In the rows, 128 means zero.
Rotation paths and how fast each direction turns (degrees each step):
Each turn is a multiple of 5 degrees from 10 to 175, or 0.
Each row of a path follows its step; steps can be skipped.
Path 1:
step 0: [130 123 129 129 124 138 131 135 128 126 121 124 118 123 122 129 133 131
 127 122 125 124 134 123 127 134 123 132 137 135 140 130]
step 1: [134 127 117 136 129 135 141 115 131 128 126 127 133 129 129 131 133 128
 134 123 133 133 122 119 128 129 128 128 128 124 134 129]
step 2: [126 134 128 128 121 132 126 127 130 131 126 126 135 120 116 128 134 126
 120 120 129 137 124 131 132 128 118 127 134 140 132 132]
step 3: [120 130 125 123 123 137 135 130 130 133 125 121 128 131 128 121 130 123
 138 129 121 135 114 122 122 131 128 131 127 127 124 130]
step 4: [122 120 142 132 120 133 129 124 131 136 122 131 130 133 128 125 135 135
 125 115 123 125 126 130 132 130 124 128 122 131 130 134]
step 6: [130 130 128 134 114 129 138 128 131 125 127 126 132 134 128 121 139 131
 119 129 130 125 130 130 132 132 130 126 136 124 128 139]
step 7: [123 127 130 130 126 124 139 123 128 132 137 130 125 114 129 123 132 135
 129 128 129 134 126 124 120 132 120 138 134 128 127 128]
step 8: [126 133 120 126 122 137 136 132 134 133 126 133 119 126 122 128 137 130
 130 118 126 124 133 127 133 134 137 128 131 135 127 129]
step 9: [130 126 123 128 128 135 132 125 124 128 125 122 128 130 130 132 132 135
 132 118 125 127 129 117 120 130 114 133 132 128 140 127]
step 10: [133 125 126 133 129 134 139 121 134 129 122 128 134 125 118 122 132 122
 127 123 133 137 125 127 130 128 133 122 126 137 138 131]
Directions:
[128 127 128 128 126 129 126 128 129 128 126 128 127 128 126 128 125 128
 126 129 130 126 121 128 130 125 125 129 124 127 126 131]
40
[125 126 133 128 128 126 126 127 127 130 126 127 130 132 130 126 130 124
 127 130 125 130 127 129 127 128 129 127 127 129 126 129]
45
[132 126 128 131 128 128 129 125 128 125 128 126 130 129 129 129 125 127
 126 130 127 130 131 126 131 126 129 130 129 129 131 131]
80
[125 129 129 123 126 130 129 129 130 129 128 128 128 127 131 127 125 130
 130 126 126 129 130 129 130 125 129 132 128 129 126 128]
80
Path 2:
step 0: [127 128 138 120 136 130 135 126 132 131 134 141 126 133 129 123 123 121
 120 128 136 117 133 123 125 126 125 131 126 127 125 131]
step 1: [127 124 124 133 128 123 127 127 118 127 127 122 138 115 132 134 122 127
 136 136 130 134 141 125 125 133 132 129 127 123 127 133]
step 2: [122 128 138 123 141 137 129 133 127 138 129 134 132 138 128 124 120 126
 125 128 126 119 129 132 128 123 132 132 124 125 124 126]
step 3: [130 131 131 126 131 123 130 128 131 125 123 124 134 113 133 131 121 126
 128 134 134 134 139 116 118 132 129 125 130 135 128 131]
step 4: [126 129 129 127 136 138 127 134 121 130 126 123 136 138 130 128 131 131
 127 126 127 118 134 133 127 127 132 136 125 116 118 131]
step 6: [130 123 127 134 133 138 138 135 129 125 131 122 138 128 133 131 131 128
 130 130 132 127 138 127 133 125 128 139 124 119 122 133]
step 7: [125 123 134 114 132 125 118 127 124 136 130 132 138 137 131 127 119 125
 133 131 132 128 129 125 124 134 131 121 132 135 126 131]
step 8: [123 125 132 134 132 137 135 131 137 123 130 119 135 120 135 129 128 130
 127 137 123 125 134 117 128 120 132 135 126 125 127 123]
step 9: [131 129 129 116 136 123 125 133 128 133 127 129 139 140 139 130 131 124
 129 122 132 130 132 134 120 137 131 129 128 132 125 133]
step 10: [118 121 134 132 125 137 127 124 132 125 128 125 130 125 132 125 131 128
 126 140 123 122 132 113 123 124 132 124 135 123 123 133]
Directions:
[125 127 132 130 128 129 125 128 124 131 128 127 128 131 125 126 128 128
 128 129 125 128 125 127 128 129 130 126 130 128 127 128]
135
[128 127 128 129 126 128 127 125 130 127 126 127 128 123 126 128 128 126
 129 131 128 127 125 126 127 129 130 130 124 130 127 132]
155
[130 127 131 124 127 125 127 127 130 131 127 132 127 131 128 132 128 129
 127 126 129 126 127 128 128 125 130 127 127 130 126 129]
155
[123 127 128 127 124 127 131 128 129 128 129 129 129 129 128 124 126 129
 129 126 130 129 127 129 123 128 126 128 128 130 125 127]
155
Path 3:
step 0: [123 129 136 131 127 125 132 116 119 121 128 132 123 134 139 128 130 133
 134 122 126 127 124 124 129 129 129 134 133 134 132 139]
step 1: [134 129 128 128 129 134 140 127 130 123 127 134 127 129 119 117 130 140
 129 135 129 124 131 136 127 127 124 116 127 132 132 128]
step 2: [131 127 124 138 127 128 131 122 127 118 126 129 133 129 129 132 130 123
 124 120 132 138 115 139 125 128 131 127 133 133 119 128]
step 3: [117 134 133 121 124 137 124 128 129 128 138 128 129 124 123 121 133 128
 134 134 134 126 121 137 132 129 134 126 135 128 135 136]
step 5: [124 135 131 125 129 117 130 129 132 125 127 128 124 125 108 131 131 126
 128 128 125 126 122 125 125 126 139 131 137 127 124 126]
step 6: [119 125 125 128 119 135 132 135 116 127 129 130 131 125 129 137 130 128
 121 126 135 123 130 118 121 129 125 125 133 130 128 140]
step 7: [129 129 126 124 131 126 130 132 130 118 124 132 122 132 124 118 126 132
 136 128 135 131 131 125 117 117 132 138 122 122 127 134]
step 8: [132 123 129 130 129 127 132 133 132 123 136 132 130 117 127 139 128 132
 120 136 128 133 124 125 130 117 131 125 124 140 122 130]
step 9: [128 131 122 131 120 138 124 129 138 133 130 126 128 129 134 124 129 130
 125 135 131 130 124 127 116 136 137 140 132 126 122 133]
step 10: [120 125 129 120 127 133 123 131 128 130 131 143 126 128 132 131 135 132
 130 130 120 140 128 125 132 121 129 123 121 119 125 125]
Directions:
[129 126 129 123 127 126 128 126 129 130 124 130 127 128 129 126 128 131
 128 129 129 131 128 128 126 125 126 126 127 126 132 128]
115
[129 129 133 129 127 129 127 125 127 129 127 129 126 126 127 130 128 126
 128 131 129 130 132 128 131 125 128 128 132 128 127 130]
140
Path 4:
step 1: [129 133 130 128 129 125 129 129 125 129 137 124 137 132 125 126 132 136
 114 129 135 133 122 120 135 129 136 122 120 126 136 126]
step 2: [127 124 131 119 122 130 134 123 123 137 122 127 123 119 118 121 128 129
 128 129 127 125 132 129 131 119 126 141 122 128 122 132]
step 3: [125 131 122 131 129 133 125 129 127 120 128 134 129 132 132 134 115 130
 136 134 124 123 126 120 122 125 133 128 125 136 135 140]
step 4: [121 130 129 120 133 127 125 124 122 132 139 123 126 121 138 135 131 127
 123 128 130 125 130 137 124 127 126 119 137 127 119 128]
step 5: [136 121 126 129 121 132 127 134 131 122 124 126 132 132 127 134 129 143
 130 121 128 133 128 122 124 125 127 133 133 122 119 118]
step 6: [127 120 126 132 121 128 129 119 123 133 133 127 131 135 125 116 132 124
 126 123 121 129 119 132 123 137 127 125 127 138 135 128]
step 7: [119 141 134 133 121 135 131 132 128 137 128 132 128 124 135 129 128 123
 124 128 128 134 128 120 130 124 133 132 119 118 129 124]
step 8: [123 133 129 121 140 127 125 126 128 124 119 121 127 128 119 118 120 130
 134 132 124 126 123 126 125 122 121 124 124 129 119 129]
step 9: [121 125 126 131 126 127 126 129 124 115 133 127 128 120 133 134 131 129
 140 124 118 127 133 131 138 127 135 128 135 129 135 131]
step 10: [133 127 131 140 132 123 133 131 128 130 133 129 128 124 130 132 132 139
 114 124 132 121 125 129 124 122 119 117 128 130 127 127]
Directions:
[127 127 126 128 126 131 129 132 125 128 126 129 123 123 130 127 131 127
 127 129 130 128 128 130 128 126 130 129 129 127 128 125]
145
[131 130 127 125 127 127 127 128 128 126 126 125 127 130 129 128 129 128
 126 126 128 126 131 128 129 126 127 128 123 127 123 126]
120
Path 5:
step 0: [124 126 112 122 126 129 123 131 131 128 134 138 142 128 128 128 129 124
 132 137 130 128 133 132 134 136 126 134 125 125 121 120]
step 1: [129 120 124 134 119 140 129 131 118 122 131 123 128 117 124 118 128 135
 122 133 131 126 135 130 131 125 138 129 126 129 120 128]
step 2: [128 116 121 127 126 125 123 136 121 127 132 130 122 130 131 127 122 136
 140 129 127 137 135 130 123 144 126 132 134 129 130 129]
step 3: [132 127 122 134 123 138 128 127 132 135 127 128 123 120 128 131 131 135
 133 135 142 132 123 114 126 129 136 125 132 136 132 129]
step 4: [124 132 133 136 118 134 139 129 120 129 121 137 124 130 132 132 123 126
 129 120 132 132 132 126 123 140 121 134 125 130 136 126]
step 5: [126 118 126 119 119 127 132 133 134 133 120 131 134 124 131 130 139 129
 130 128 131 124 126 120 135 130 122 121 117 131 139 131]
step 6: [130 132 129 133 112 125 130 131 132 127 123 131 138 123 131 132 124 130
 125 117 132 135 137 128 132 124 125 124 128 119 119 120]
step 7: [133 123 117 120 131 128 141 139 129 132 128 123 135 124 133 123 128 140
 122 130 124 130 124 131 123 129 120 132 121 125 123 126]
step 8: [128 123 126 127 117 131 120 142 129 118 130 126 121 127 126 134 125 134
 120 126 132 134 117 130 124 123 128 122 136 126 123 125]
step 9: [131 134 114 129 126 134 132 130 127 129 135 129 128 129 126 142 128 132
 134 129 116 128 119 126 128 138 128 136 130 131 126 120]
Directions:
[127 129 131 131 128 128 131 129 124 129 130 129 127 127 127 129 127 131
 129 125 124 126 130 126 131 125 128 131 130 129 127 126]
145
[125 123 130 125 126 125 124 131 128 127 127 128 126 128 128 129 129 129
 130 127 125 128 127 128 129 127 127 126 130 128 130 130]
120
[127 130 127 130 125 127 129 127 126 129 127 128 127 128 130 130 127 125
 129 126 125 129 129 131 124 129 131 127 128 124 126 131]
155
[127 127 125 129 130 127 132 131 128 130 131 128 128 127 129 127 131 127
 130 129 129 124 126 127 129 126 130 125 127 129 128 131]
160
[125 127 126 127 126 126 127 127 129 131 126 130 133 129 125 123 127 130
 127 126 128 126 129 132 129 126 129 128 128 127 128 127]
60
Path 6:
step 0: [129 128 137 129 123 128 129 126 123 123 138 126 119 134 134 132 129 134
 128 125 126 125 139 132 125 134 134 131 124 127 119 138]
step 1: [127 127 133 118 130 126 120 127 135 126 133 124 120 131 129 132 122 119
 132 142 123 127 132 136 122 131 125 127 125 124 126 128]
step 2: [127 132 130 132 131 127 116 135 128 135 120 126 121 128 130 127 112 131
 129 133 124 123 129 125 130 129 129 123 133 121 135 124]
step 3: [128 126 126 127 123 126 132 123 121 135 123 133 129 120 123 123 112 129
 132 119 125 129 124 127 125 133 128 122 122 124 136 133]
step 4: [125 122 131 122 127 123 134 126 129 130 128 126 131 114 121 139 128 141
 121 128 129 126 125 129 132 127 124 128 123 128 128 138]
step 5: [136 125 128 121 134 123 122 127 131 122 135 127 119 128 127 132 137 139
 124 121 119 129 130 131 130 128 133 129 128 134 136 133]
step 6: [137 127 128 126 129 127 123 134 122 125 139 118 132 131 121 123 126 127
 129 133 123 123 130 141 119 123 131 127 134 130 132 127]
step 7: [119 129 123 129 128 125 124 126 115 134 132 126 124 126 126 124 126 123
 126 134 126 112 138 122 123 128 132 127 134 126 128 127]
step 9: [128 125 123 127 134 120 127 130 136 132 123 127 126 121 124 136 129 126
 130 131 123 130 116 124 127 120 123 113 125 131 127 131]
step 10: [134 127 127 140 123 133 124 132 128 129 124 121 123 127 127 130 131 136
 125 118 127 128 122 125 126 127 133 120 133 136 132 139]
Directions:
[126 128 126 129 128 127 131 130 127 127 127 132 130 128 126 129 124 130
 130 128 127 128 130 124 129 127 125 128 124 132 129 126]
70
